(in the rows, 128 means zero)
One hidden turn or mirror swaps the rows below in pairs. Which row is each named row swapped with?
The rows were stretched afterwards, more along some directions than others.
J_646: [116 116  93 144 143 143 157 123 119 145  82 101  94 120 145 103 122  98
 127 174 112 110 111 111  97 171]
J_732: [104 123 124 137 104 121 132 132 134  98 127 142  95 126 128  99 113 129
 124 143 114 127 139 108 128 107]
J_431: [122 139  86  98 133 151 154 143 154 104 103 110  92 114 116 119 131  87
 139 142 131 105  87 152 128 138]
J_670: [108 117  95 133 126 111 156 115 107 129 105 121 128 112 152 123 134 111
  81 157 130 115 101 125 139 150]
J_649: [ 95 110  94 132 124 148 144 149 115 108 107 110  83 106 131 101 116 109
 128 141 113 108 117 111 126 129]
J_637: [121 127 122 144 133 110 152 148 127 118 119 126 100 122 107  83 131  97
 117 153 132  91 110 136 129 148]
J_189: [ 78 104  93 111 150 129  96 132 120  98 132 123 118 144 126 134 136 129
 132 128 126 108 124  90 120 106]
J_3: [135 109  73 121 150 150 164 166 117 108 105 110  80 130 102 100 140  86
 146 139 122 114 126 121 132 165]
J_599: [109 119  84 124 146 116 143 145 121 112 108 142 128 142 153 127 129  88
 142 116 127 127  87 107 104 150]
J_778: [109 140  90  94 129 155 133 147 136  87 118 114  84 117 115 116 126  95
 136 138 117 106  90 138 135 133]
J_930: [ 96 122 106 114 133 118 151 124 113 121 117 116 106 124 102  97 150 108
 104 163 141  80 132 138 126 134]
J_134: [ 97 101  87 123 117 127 162 110 116 128  95 115 126 102 145 118 121 121
  98 149 132 106 101 142 121 155]
J_658: [123 112 109 163 138 131 132 153 101 148  87  97  81  96 138 110 141  89
 142 170  97  98  64 145 131 159]
J_213: [119 130 103 129 150 136 138 133 135 138  92 117  96 126 144 122 140 101
 159 149 103 126  88 125 112 144]
J_256: [133 116  62 109 163 140 147 119 156  95 102 122 106 150 100 113 123  90
 160 135 157 109 136 115 118 133]
J_902: [114 131 105 138 110 133 144 145 144 111 116 144  72 116 131  94 105  90
 148 129 104 130 122 111 120 132]
J_295: [134  92 101 112 137 130 148 136 113 145  86 112  89 120 114 116 151 118
 153 148 133 110 130 143 124 154]
J_452: [110 117  85  91 116 151 145 128 157 108  97  98  99 130 136 113 114 107
 135 155 146 112  96 134 118 119]
J_226: [123  97 102  99 125 123 145 135 120 153  99 101 109 114 136 118 134 127
 142 150 124 103 113 164 105 161]
J_432: [101 106 121 139 120 130 154 120 113 130 107 107 127  78 135 116 133 141
  92 178 121  89  99 156 142 131]
J_615: [102 133  79 114 128 120 187 110 138 110 105 125 124 120 128 108 132  99
 118 152 152 107 113 138 120 137]
J_693: [101 108  88 143 153 134 161 133 111 137  92  91 100 115 133 116 146 103
  99 173 116 102 114 117 116 165]
J_239: [120  94  93 162 152 140 149 133 112 141  99  88 107 102 126 113 124 120
 130 185 143 101 124 118 114 171]
J_211: [ 70 146 107 130 124 113 165 126 107  97 118 112 129 120 102 107 155  97
  85 169 144  85 114 136 124 168]
J_82: [ 92 149  93 141 118 115 153 136 125 104  89 126 113 138 110  93 144  95
 101 176 137  93 119 110 136 148]
J_37: [119 102  87 127 168 125 150 123 107 148  94 113 104 139 128 115 144  98
 134 151 128 113 129 110  97 170]
J_792: [163 139 123 137 135 133 157 140 144 112 106 154 108 124 123  97 123 104
 139 132 109 121 127 127 144 141]
J_148: [109 164 112 134 117 115 133 106 162 125 100 141 136 115 155 128 121 122
 121 144 142 125 116 132 106 127]
J_344: [128 122  90  84 134 165 142 139 136 112 113  96  75 123 126  99 127  99
 144 160 131 113  97 133 125 137]
J_753: [100 120 132 122 114 134 124 123 158 134  91  98 109 109 133 147 119 133
 145 136 123 112  99 143 111 119]
J_970: [125 131  94 131 138 113 159 127 121 109 127 158 118 130 149 102 112  88
 147 131 136 133 107 108 100 149]
J_516: [ 91 141 103 120 146 130 130 127 140 123  91 112 121 134 133 142 142 105
 139 130 117 119  98 126 109 151]
J_46: [ 91 119  78 109 135 143 179 132 120 114  79  85 112 119 132 109 155  93
 114 150 165  94  95 143 115 168]
J_963: [ 85 119  89 128 135 107 166 121 128 110 102 127 142 119 126 147 131  99
 120 105 158 113 115 121 110 148]
J_598: [119 121 108 141 128 134 135 112 132 101 132 155 122 125 145 124  95 106
 153 134 137 149 119  95 110 131]
J_786: [132  98 107 115 128 140 173 142 119 109 115 128 104 121 113 102 147 113
 116 131 125 106 128 113 136 159]
J_445: [108 137 128 124 129 139 158 132 144 132  88 105 105 110 134 119 132 107
 139 146 112 116 100 143 117 146]
J_123: [ 96 139 112 137 124 113 161 130 122 103 113 111 108 122 103  91 148 101
 100 164 140  78 120 132 123 141]
J_798: [134 132 109 126 132 117 161 148 128 129 119 146  96 119 116  97 146  88
 117 157 116  96 104 144 136 155]
J_289: [117 151 122 139 100 111 162 110 166 144  80 126 130 114 180 116  99 126
 141 159 128 127  95 160  82 150]
J_298: [140 132  63 104 162 140 151 126 155 107 101 135  98 140 105 107 108  87
 170 129 142 123 139 135 120 144]
J_132: [ 81 125  85 122 128 107 169 110 128 104  95 124 154 127 129 141 138 118
 106 129 158 107 119 117 121 145]
J_571: [ 84  95 116 116 146 133 101 123 108 103 127 128 112 133 119 121 133 142
 140 131 126 109 132  99 123 107]
J_241: [132  97  92 145 122 149 180 128 123 119  92 109 111 114 121  96 122 113
 147 165 134 105 125 122 121 160]
J_617: [113  89  81 128 158 132 162 145 110 139  98  90 100 129 131 108 127 103
 117 152 135 109 111 111  99 185]
J_44: [ 82 103  91 108 117 113 134 124 110 127 105 127  93 121 130 120 133 122
 125 135 139 122 141 122 120 125]
J_106: [ 91  97  92 119 138 111 137 113 105 118 107 130 101 135 126 108 140  94
 131 122 153 122 134 109 115 140]
J_235: [ 94 157 100 125 122 125 122 143 133  93 109 150  90 137 135 107 130  96
 119 121  88 127 115 102 145 123]
J_942: [102 105  80 117 135 157 166 114 131 123  69  64 107 102 119 116 154 117
 124 169 173  79 104 141 102 155]
J_212: [ 90 106  63 134 140 138 159 136 108 132  63  83 105 139 133 113 141 106
 113 181 132 103 111  93 101 183]
J_560: [ 92  91  97 137 120 125 156 124 107 139 104  94 129 121 137 120 124 129
  98 164 136 103 126 111  99 171]
J_813: [103 135 107 145 135 117 139 143 118 108 100 121  91 133  99  96 151  77
 112 140 122  92 112 117 132 155]
J_829: [ 96 133  98 149 134 124 160 108 131 131  88 103 113 127 137 119 115  98
 130 175 130 125 114 120  80 184]
J_247: [ 99 115 110 134 127 123 140 112 133 109 122 144 131 122 155 135 113 115
 132 130 138 138 108 100 103 126]
J_142: [138 140  95 158 170 127 140 136 128 130  83 141  91 109 134 116 135  72
 140 139  97 129  91 132 140 158]
J_480: [ 97 132 102 136 128 139 124 128 154 129  73  97  95 118 133 136 121 110
 165 149 119 118  95 128 112 131]
J_38: [111 144 112 134 134 117 167 132 108 108 115 138 122 121 111  88 156  91
  86 159 127  80 117 127 143 154]
J_184: [ 78 129  93 130 114 115 178  93 147 108  95 114 143 119 125 123 117 114
 123 149 166 103 122 136  96 139]
J_7: [121 140 121 161 139 106 168 134 123 119 108 133 115 112 111  96 154  95
  99 169 118  86 115 140 138 148]
J_944: [100  80  83 123 146 139 157 127 104 135 103 108  85 125 134 113 143 100
 110 158 134 111 113  96 110 161]
J_976: [114 116  88 138 152 132 159 130 119 137  98  96 112 132 134 117 133 101
 124 163 132 116 124 107  96 177]
J_290: [101 143 104 136 125 102 202 117 138 120  93 136 139 111 141 116 118  97
 121 130 137 115 113 142  99 161]
J_625: [109 143 107 143 148 112 139 135 126 102 103 121  95 117 105 101 148 104
  96 155 127  86 116 127 144 145]
J_63: [122 125 121 151 136 133 113 137 120 134  99 138  96 111 136 112 135  94
 143 138  95 121  84 135 140 145]

J_598 is swapped with J_778
J_431 is swapped with J_247
J_132 is swapped with J_480
J_38 is swapped with J_646
J_241 is swapped with J_235
J_670 is swapped with J_658
J_649 is swapped with J_792

One hidden turn or mirror swaps the rows below in pairs. Which row is each named row swapped with?
The rows were stretched afterwards, more along some directions than others.
J_52: [102 151 120 154 105 105 142 139 156 168 118 163 103 153 107 153 105]
J_886: [ 96 164  83 131  93 111 157 136 135 138 127 171 146 131 129 129  55]
J_909: [116 145 109 135  93 112 138 155 137 145 120 116 147 131 127 127  93]
J_765: [117 147 119 154 111 104 143 128 151 164 127 162  94 134 114 145 100]
J_955: [142 125 142 126 121 121 145 116 133 115 125 135 122 141 127  97 121]
J_896: [157 132 133 143 128  92 143 113 132 142 131 129 116 132 120 118 121]
J_27: [116 127 148 104 135 117 117 108 140 148 173 133 146 120 124 142  97]
J_866: [120 124 139 105 140 135 125  97 127 145 156 154 133 137 110 143 110]
J_84: [125 150 127 128  90 101 162 116 137 129 132 141 121 130 126 102  74]
J_688: [115 154  94 124  99 104 144 113 127 122 137 141 162 114 131 119  76]
J_69: [141 139 138 134 141  97 136 119 133 154 141 145 119 134 130 119  99]
J_572: [ 96 165 112 127 121  99 124 115 152 152 143 180 119 159 119 159  79]
J_558: [ 98 163  98 133 125 116 134 120 140 165 137 190 120 162 111 167  75]
J_160: [ 87 159 104 114  92 113 137 139 132 143 138 148 158 134 125 133  53]
J_277: [124 160  91 160  89 112 172 135 133 138  97 154 123 119 130 101  86]
J_381: [113 174 122 124 123  82 145 125 148 173 168 177 106 161 126 151  40]
J_602: [140 141 131  98 114 120 131 118 127  95 134 117 144  99 134 102 119]
J_673: [103 164 118 156 113 105 144 119 152 169 134 169 107 128 128 141  68]
J_361: [118 125 125 116 128 122 112 120 131 144 145 130 145 117 117 148 115]
J_901: [108 176  96 149  82  70 151 154 133 150 129 136 147 111 130 122  56]
J_95: [107 143  97 155 120 152 144 134 128 153 100 169 120 144 115 147 114]
J_478: [144 134 113 132  91 115 163 116 130 100 108 128 133 114 129  86 115]
J_174: [109 145 142 141 109 107 141 117 155 143 142 140 116 139 115 125  86]
J_108: [ 99 149 129 146 106 126 142 134 162 161 120 163  99 144 115 144 104]
J_353: [129 150 116 108  97 122 144 100 116 102 133 135 147 107 122 101  95]
J_962: [115 137 128 132 124 111 114 123 135 147 140 117 156 104 133 133 100]
J_905: [ 93 139 134 113 130 144 124 118 134 149 153 149 147 136 115 136  75]
J_391: [138 135 148 117 108 105 146 126 136 138 163 123 119 132 124 116  82]
J_164: [120 150  95 151 119  90 144 150 131 162 127 150 137 139 121 137  87]
J_341: [ 85 163 108 124 112 112 139 126 149 146 144 189 124 169 121 150  60]
J_487: [135 135 113 120 120 139 150  86 129 110 122 168 107 150 106 120 127]
J_583: [125 155 121 117 107 111 159  95 139 140 162 165 110 143 123 125  58]
J_703: [133 122 166 101 115 124 140 115 134 115 155 129 124 143 109 104 107]
J_862: [ 98 147 123 110  91 132 128 135 146 131 143 141 129 152 113 147  89]
J_308: [139 141 139 108 121 103 126 117 137 131 146 123 131 142 126 127 104]
J_167: [160 132 129 124 137  96 138 100 127 129 144 126 128 122 128 116 118]
J_135: [ 81 153 132 104  98 127 131 133 151 134 151 169 127 168 102 149  75]
J_137: [115 176 115 124 107  63 143 139 147 142 162 151 130 113 140 132  51]
J_675: [105 172  88 147 120 104 146 132 145 169 127 186 111 154 120 158  73]
J_472: [141 132 123 150 121  96 142 105 134 134 137 135 123 128 122 133 118]

J_135 is swapped with J_703
J_472 is swapped with J_95
J_688 is swapped with J_277

